Here is a table of points, one per row:
  -54  -20    4   -4   79  -28  -28   -7  -15    2  -16   21   12   -7   24  -24   14    2  -25  -17    4   47    1    2   -5    3  -25   -4   19   14  -15   -4   22   47   -7
  -16  -23  -39  -11   19    9    4    7    1   -9   -9   38   24   32  -22   -3   11   -6    1   19   -5    8   57   26  -15   -5   18   15    3    8   55  -10  -20    1   14
   -9   19  -29   -3  -18  -30    2   10   10   -8   -3   -3   -2   55   31    4   38   15  -22   20  -26  -36    5  -41   -1   29   12    4  -38   13  -11  -17  -18   26  -13
  -23    7   21   -6   26    5  -27  -29  -19   13  -11   12   -2  -13   16    1  -43   23   10  -30  -19    9  -36   20   -4    9  -22   -5   24  -17  -10  -18   14   14   29
  -13   13  -44   -3  -55  -58   31   -9   49   -5  -34  -14  -45   75   -2    3   87   -4  -35   15  -24  -53   24  -76    5   41   15   16  -31  -12  -11  -15  -39    2  -26
  -18    2  -37  -16    6   23  -13  -22   -3   17  -24    8  -10  -11  -44    2   19   -7    8   13  -15    4   -6   -2   -7   10    3   13    2   -7   36  -21    4   11   21
  -29  -39   13  -14   21  -21  -12   22    3  -27   33   68   42   19   77   -6   -4    5  -12   -1  -10   10   33    8  -16   -4    6  -13   29    6   26    9  -10   10  -19
   54   21   22   -4    9   41   45   -4  -11    7    1  -18    8  -53    4  -12  -49   -8   20   11   20  -22  -26   27  -15  -10  -17   -5    4   -5   35  -22   36  -12    2
   -35    18    63    12    27    -3    13   -30   -18    54   -46   -53  -125   -31   -42     6   -43     1    13   -24    -3   -17   -63   -22     3    26   -38     0    22   -11   -72   -14    80    23   -28
  -35   -8  -24  -13   35  -18  -10   23  -21    1  -15   28   31    5    3  -15   12   -3  -19  -11    0   19    1    8  -11  -21   -5   -5   10   13   -5    8   11   12   -4
   -4   27  -25   10  -46  -27   18  -25   18   11  -30  -22  -32   48    3    3   43   11   -9   15  -10  -28   14  -35    1   40   -8   24  -39  -13  -14  -42  -33    6   -1
  -16   -5    2  -12    6    4   12  -31  -21   28  -32   15    2  -18   -9    5  -38   11   20  -39  -16  -10  -45   27   10   17  -21    7   35  -32   -3   -1   10   32   18
  -37  -19  -32  -26   13  -18  -57   -2   -6   -5   -5   33   30    0   23  -26   32    1   -4  -30  -17   32  -11   22  -14   -1    3   -7    8   -7    7   -8  -19   39   16
   -33    24    63    13    35   -19    39   -49   -15    58   -60   -54  -105   -40   -91    12   -49     9     6   -56     2    -9   -68   -28     5    19   -41    19     8   -26   -84   -12    85    38   -22
  -58  -33  -44  -26   34  -36  -42    3   -2  -19   16   32   28   16    1  -10   42  -13  -17  -44  -10   34   42   14   -8   10  -20  -11   24   12  -16    2  -30    9    3
   52   -6   12   -3   -7   25   52   25   13  -11   27    5    1  -33   23    7  -58  -20   20   12   19    2    0   -5   12  -24    6  -11   11   16   58    0    5  -19  -12
   49    5   49   -5    6   16   89  -19   -5   28  -29   10  -24  -66  -25   -5  -47   10   44   -2   22  -19  -18    8  -33    6   -6    1    8  -24   30  -12   30   -7    8
    5  -32  -25   -3  -12   30  -15   18    2  -39   44   42   36   29   22    7  -11   -9  -12   65    5    3   61   11   -2  -30   12   10  -10   46   83    0  -32   -1   -5
   51   33   14  -15  -31   15   63  -17   20   18    2  -21  -37  -16   -7    0   -4  -21   17   21   21   -8    4  -20   -4   -6   -6    6    4  -10   36  -13   17  -11  -19
  -25  -14  -25   -5   36  -30   -2   -9  -10    2   13   14   28  -24   28  -10   21    4  -17    5   -3   47   28    5  -17  -18  -17   -7    9   20   -3    9    4    1   -6
  -49   15  -60    8  -36  -40  -15   -4   16    7  -29  -26  -30   38  -23  -23   64   11  -26   30  -12  -25   12  -44  -16   37   -7    8  -56    0  -40  -22  -38   17   -7
   42  -12   31   -6    4   12   47   22   -1  -18   30   13   -9  -38   26    2  -51   -7    7  -11   26  -12   13   -2   -5  -18   -7  -22   26    4   42   18   11  -30  -12
  -14    3  -18   -8   13   28  -24    8  -31   -1  -27   34   22   -9   -7  -12  -22    2   16    2  -17  -15   -1   37  -13   -5    3    1    2  -16   41    1    0   14   32
  -44  -20   32   21   51   -3   -7  -28  -15   30   -7  -29  -67  -17   11   -8  -36   28    6  -16    8   24  -24   -1   13   32  -50    4   23    7  -54   -5   45   29  -14
  -18    5  -31  -10  -25   10  -43  -23  -27   15  -33    5    3   22   -3   21    8   13    0   -2  -27    6   -5   20   10   15   -5    2    5  -13    5  -12  -37   15   38
  -16   44  -72    8  -83  -52   28  -15   45   38  -52  -39  -41   50  -35    0  106   -1  -10   37  -15  -22    5  -90   -7   49   10   26  -69  -11  -29  -40  -55   20    6
   -44   -15    36    14   -13    -3    -1    -5     7    22     5   -36  -102    28    23    26   -20     0   -10    13     3   -19    -9   -30    23    17   -16    -6     5    -8   -60     3    21    15   -44
   49   27    6   14   10   24   34   12   -6   -2    1  -17    6  -14   31   37  -49   -3   -2   11   33   18  -24   21    2  -32  -17  -18    4   26   42   18   17  -14    3
    3   10  -43  -15   18   27  -23  -11   -8    2  -22   33   47  -19  -47   -3   10  -12   23   -1  -14   -4   17    8  -16   -8    3   24  -15   11   62  -22   -8   -7   38
  -51  -39  -30   -8   32  -60   -1    7   -4  -10   24   58   47  -11   35  -21   23    7  -20  -12    1   48   47   13  -14    4  -12  -16   21   16  -11   -3   -9   22    2
   20  -13   13  -32  -10   -7   24   -9    0   -7   -6   32   39   16   20   19  -29   -3    5  -21  -37    5   11   55   -6   -2    6  -11   48  -67   26  -18  -45  -10   42
   35   -4   19   -4   41   46   70   10  -17   15    1  -16  -28   -1    3   22  -39  -20   23   38   37   12   28    6   -5  -29  -11  -15   22   15   58    8   21  -33    4
   -5    0   78    1  -21    3   25   13  -10   21  -21  -11  -60  -23   14   19  -67   11   22  -32  -13  -17  -31   -8  -11   16  -27    1   26  -20  -34    3   33   12  -38
    0    0   -9  -29   17   -4   -8   47  -25  -39   28   53   46   -4   74   45  -64   15    4    1  -47  -13   -8   62    0  -17    9  -27   12   -2   18   11  -27   -3   23
    0    4   36  -26   -8   -3   -9   20  -25  -30   -5   62   18   -8   48   21  -64   13   22  -26  -34  -23   -4   45   -9   -1   -4   -1    6  -27   33   -1  -13    5    6
   19   28    7  -20    9   13  -16   -7  -32    0  -28   29   45  -20   -3   15  -20   14   38  -27  -34  -28  -34   43  -19   -7   -9   16   -3  -42   26  -21   -3   16   25
   42   -8   22  -14   30   11   45   10    2   -5   29  -13   17  -44   28   -8  -35  -11    4    4   19   14    2   15  -11  -14  -11  -22   29    6   42    7   16  -12   -1
    7   -8  -35  -14   -4   17    7    2  -13   -8   -8   36   40   27  -19    6    4  -12    9   16   -2    3   29   25    4    0    7   20    7    2   65  -19  -23    0   21
  -33    6   69   17  -16   18   10  -15    3   22  -10  -10  -54   -4   -7   14  -62    6   16  -21   -5    7   -7  -13   -7   17  -21    3   12  -19  -22  -11   43   13  -21
  -24  -38  -16  -16   42  -24  -46   30   -8  -40   61   41   46  -12  103    2  -36    9  -22  -13    4   43   17   12    9  -28    1  -38   20   30   27    6   -3    0  -22
   -4  -19  -72  -23    0   -1    8   -2    7  -19    1   19   24   16  -23  -18   32    1  -15   37  -37   20   38    6   -7    6   36   -2  -12   14   45  -19  -24   11   30
   64   18   13  -11   46   26   82    4   -7   -4   -8    4   17  -78   -5  -16  -37   -4   16    3   17   -2  -18   20  -20  -13   -3   -9   10   -3   46    2   19   10   17
  -49   11  -24   22  -23  -18  -51   39   16   14   12  -17  -33   75   39    0   36   -1  -26   48    0  -23   25  -43   31   27   -2    4  -46   19   -9  -13  -18   12  -26
  -30  -26  -30  -13   18  -26  -23    3   -2  -16  -16   42   36   33    5  -11   26   -2  -26   11    6   28   39    9  -15  -18    9  -15   15   18   24  -11  -27    4   -2
  -61  -32  -27  -17    6  -30  -60    1  -20    3  -19   43   36  -14   19  -28   31    1  -10  -11  -16   60   35    8   -9    8    0  -13   24   15   -7  -12  -25   20    6
  -10    3   51   23  -16   25   20   28  -18   26   -5  -13  -42   -8   11   23  -69   -4   11    0   -5   11   -5  -20   14    4  -15   -2    4   17  -24    6   40   27  -17
   48   46   -9  -20  -24  -21   96  -24   17   22  -36  -30  -36  -24  -35   16    3  -35    8    8    7  -17   14  -35  -24   -6   11   -9   -5   -7   22   -4    9  -12   15
  -15  -22  -67  -10  -19    5  -16   39   12  -17   42   33   29   27   40   -9    5   -9  -26   56  -20   -1   28    7   27   -9   23    3  -34   52   48  -10   -7    0    5
  -29   17   25    2  -12  -23   30  -40    2   55  -32  -56  -83    4  -32    3   -5    6    3   13  -11  -30  -39  -32    4   36  -33    0   -6  -27  -71  -30   12   31   -2
  -32   25  -89  -12  -34  -60   14   -9   61   13   -8  -37  -37   79   18   29   97    5  -52   48  -35  -28   13  -59    2   30   21   -5  -44  -11  -14  -14  -44   -1  -11
  -28  -19  -11  -15   16  -35  -45   -1   -8  -27   13   33   44   11   56  -22    5    8  -23   -9   -6   38    5   25   -5    4  -10  -20   14    0   -7  -13  -39    9    6
   43   -6    2    9  -11   30   71   27    7   -4   18  -23   37  -46    1    7  -26  -24   11   14   36   11  -10    4    3  -29  -11    2    1   34   49   -6    7   -8   -1
   37  -15   25    1   25   32   37   27   -8  -11   21    6   35  -13   50    7  -69  -11    4   22   32   20    2   13    9  -32   -6  -11   16   31   67    2    6  -18  -10
  -20   10  -68   11  -82  -19    6    4   16   19  -15  -24  -34   75  -10    9   66  -13  -20   33   -1  -15   18  -56   15   29   -5   25  -47  -10  -10  -12  -53   -3   -2
    0  -23  -19  -20  -17   31  -13    9    6  -40   31   48   34   27   34    8  -14  -13  -14   32   -4   10   50   43  -10   -7   17  -10   17    8   73  -12  -34   -6    1
   27   -3   62    8   -3   32   61  -13   -7   12   -4  -29  -67  -38  -13   13  -49    6   21    0   26    8  -14    2    1   -7  -21  -17   21  -11   15   -4   23  -10  -21
   -2   10    4  -18    0  -23  -12    3   -2   -4   -6   32   13   22   33    9   -3   20    2   -5  -23  -39    0   17   -5    2    0   -1  -11  -12   11  -21  -15    6    7
   35   22  -14   -5   15   10   41    1  -10   21  -18  -34  -37  -10  -12   -4    7  -19    4    8   14  -16  -10  -16    3   -4  -10    7   -8   -9   16  -13    8  -28   -3
   10  -53  -38  -17   23   26  -12   33  -21  -33   12   43   57   29   38   18  -10  -28  -12   14   -3    9   29   28   11  -19   15   -8  -10   30   62   17  -23  -12   14
   -42     6    54    12   -38    19    15   -38   -23    66   -67   -68  -123    19   -82    22   -16   -15     4   -23    11   -16   -40   -35    -5    25   -43    12    41   -47   -74   -10    55    34   -26
   -2    9  -26  -23  -16  -27  -17  -33   -1   -1  -26    9   14  -19  -18   -1   26   11    8  -13  -48  -23  -18   15  -12   14  -11   16  -15  -43   -4  -24  -40   14   17
  -22  -50  -11  -35    5  -23  -17   17   14  -26    4   57   17   12   38   -7   15    7  -12  -23  -14   22   48   -5  -41  -11   33  -18   23    0   26    2  -12   19   -5
  -37   -3   39   11   31   -3    0  -14  -29   30  -18  -40  -62   -6    0  -11  -38    9   -7   17    9   30  -21   -5   -4    3  -31  -10   18   12  -62   -3   34   33  -11
  -21   19   47   11   14   27    8  -17  -21   36  -20  -65  -73  -16    1   19  -36   -5   10    5   14   -3  -37    4    5   -5  -35  -21   22   -9  -49   -1   41   11  -16
   -8    5    6    3   14    3   12    2  -15   27  -24   15   14    9    3   18  -30   16   12   -4    4    2  -21   26   -7  -19  -13   -6   26  -18    5   -7    3    0    9
   52    2  -20    5    7   29   65   15  -13   12  -15  -25   26  -42  -31   23  -18  -35   17   -7   21   27  -12   -2   -6  -34   -5    1    2   -6   40   -1    4  -13   29
  -56  -20  -13    0   41  -31  -24   -8  -28   29    2   32  -40  -19    2  -21   14   13  -13    4   -5   28    3  -12  -15    4  -16   10    9   18  -34   10   30   40  -15
   -8   32  -35   10  -24  -31   28   21   13    7   -7  -26  -31   21   -6   -1   46    5  -14   55   -8  -48  -19  -54   30   25  -12    9  -51    9   -9  -27   10   20    3
  -26   -3   -2    8    1   44  -72    3  -61   -6    2   16   34   27   48    6  -40    7    2   -4   -3   18  -36   55   30   -6  -22  -25    3   -2   23   -1  -20   -1   14
  -32   -6  -16    3   16   32  -28   17   -2    4   -8   28  -12  -26   -2   -5  -17    8   15   12  -14   -4   11    2   -2   -8   10    0  -23   37   36    1   30   27    2
There is one direction along which these points spread out most. Take the direction at right angles to it along which they spread out most. Then take the direction at right angles to both along which they spread out most. Go by this last direction. How far along it is each point below, from 0 to 99? The average is 50, and the first point in the table lies past the average. One standard deviation of the points above along it is 16.
  -54  -12  -68  -14  -14  -29  -43    2    4   -2   -5   24   13   42   25   -8   57   15  -35  -17  -10    4   23  -11   -3   16    1    5   -1   11    1  -20  -36   18  -16 64
  -46  -19   -7   -8   17  -14  -33    3  -14    8  -18    8  -24   25   -8  -15   26  -11  -19  -48    3   37    0  -14  -16   -3  -10  -13   31  -18  -23  -18   -9   18   -7 72
  -36  -23   55   12   32  -24   35    8    9   13   14  -22  -59    2   37   17  -51    0    3  -27   14   10   -5   -1    8   11  -24  -11   22  -10  -49   15   45    8  -26 67
  -23    3   31   13  -10  -10   22  -52   -4   57  -67  -43  -99    6  -44  -22  -13   14   10    1  -11  -22  -30  -44    9   43  -17   18    7  -23  -75  -19   37   36  -13 58
   59   18   26   -1   19   24  100   15    1    7   17   -7   20  -66   -2    1  -51   -5   16    3   20    9   -2   17   -6  -12    0  -11   21  -19   43   -2   -1  -11    3 25
  -40  -34  -30  -24   25  -46    0   -3    6   12  -23   43   33   13   -7  -13   32   -1  -16  -11   -1   31   45   11  -38    8   -2   -7   29   -3   -6    1   -3   24   -3 66
   11   22  -34    3  -61  -12   61   18   32   21  -15  -35  -50   36  -11    7   38  -13  -16  -11  -15  -45   31  -47   10    7    5   16  -26  -16  -13    3  -23  -24  -14 25
   49   17   -6    4  -23   -6   71    9   -4   -1    4  -24    0  -13   23    9  -17  -20  -12    9   14    0   -4   -7    6  -17   -3  -13  -11  -23   10   -5  -12  -25   -6 27
   39   16   65   12   31   25   63   26  -10    1   12   -8  -46  -63   -3    4  -81   -5   22   -4   21    0  -30  -26  -20   -5  -12  -16   20    8    8   -4   62   10  -16 41
  -22   29  -49  -11  -25  -34   24  -56   30   26  -58  -19  -44   45  -42   -5   65    2   10   16  -23  -42   18  -29   -5   28   -5   20  -33  -32  -10  -21  -22   12   22 38
  -33   34  -64    2  -24  -46  -28   -3   46   15  -38  -36  -43   56   17    4   86   21  -18   47  -25  -39    3  -68   20   34    8   10  -69   18  -35  -29  -13   26  -16 45
   -9   10  -17   -8   15  -11  -33    7  -28  -10    5   29   37  -19   31   -9  -10   10   -5  -21  -14  -15    4   46   -6    6  -15  -14   10   -2   13  -18  -23    6   22 61
  -37    5  -12    3  -41  -26  -12   -6   26   11   12  -39  -61   40   32   12   22    8  -17   10  -14  -35    9  -46   20   31   -4   -2  -19    7  -35   -8    1   -6  -34 51
  -34   18  -29    2  -56   -7  -27   10   23    7   -6  -22  -54   70    5    3   63  -21   -9   26   -1   -6   24  -52    0   25    9    9  -43    4  -13  -37  -34   15  -17 43
  -22  -23   11   -1   12  -10  -18   -1  -11   -8  -11   35   26  -30    8  -22    0    0    5   -5   -1   37    9   -1  -24    4   -5  -13   15    9    9  -11    6   18    8 63
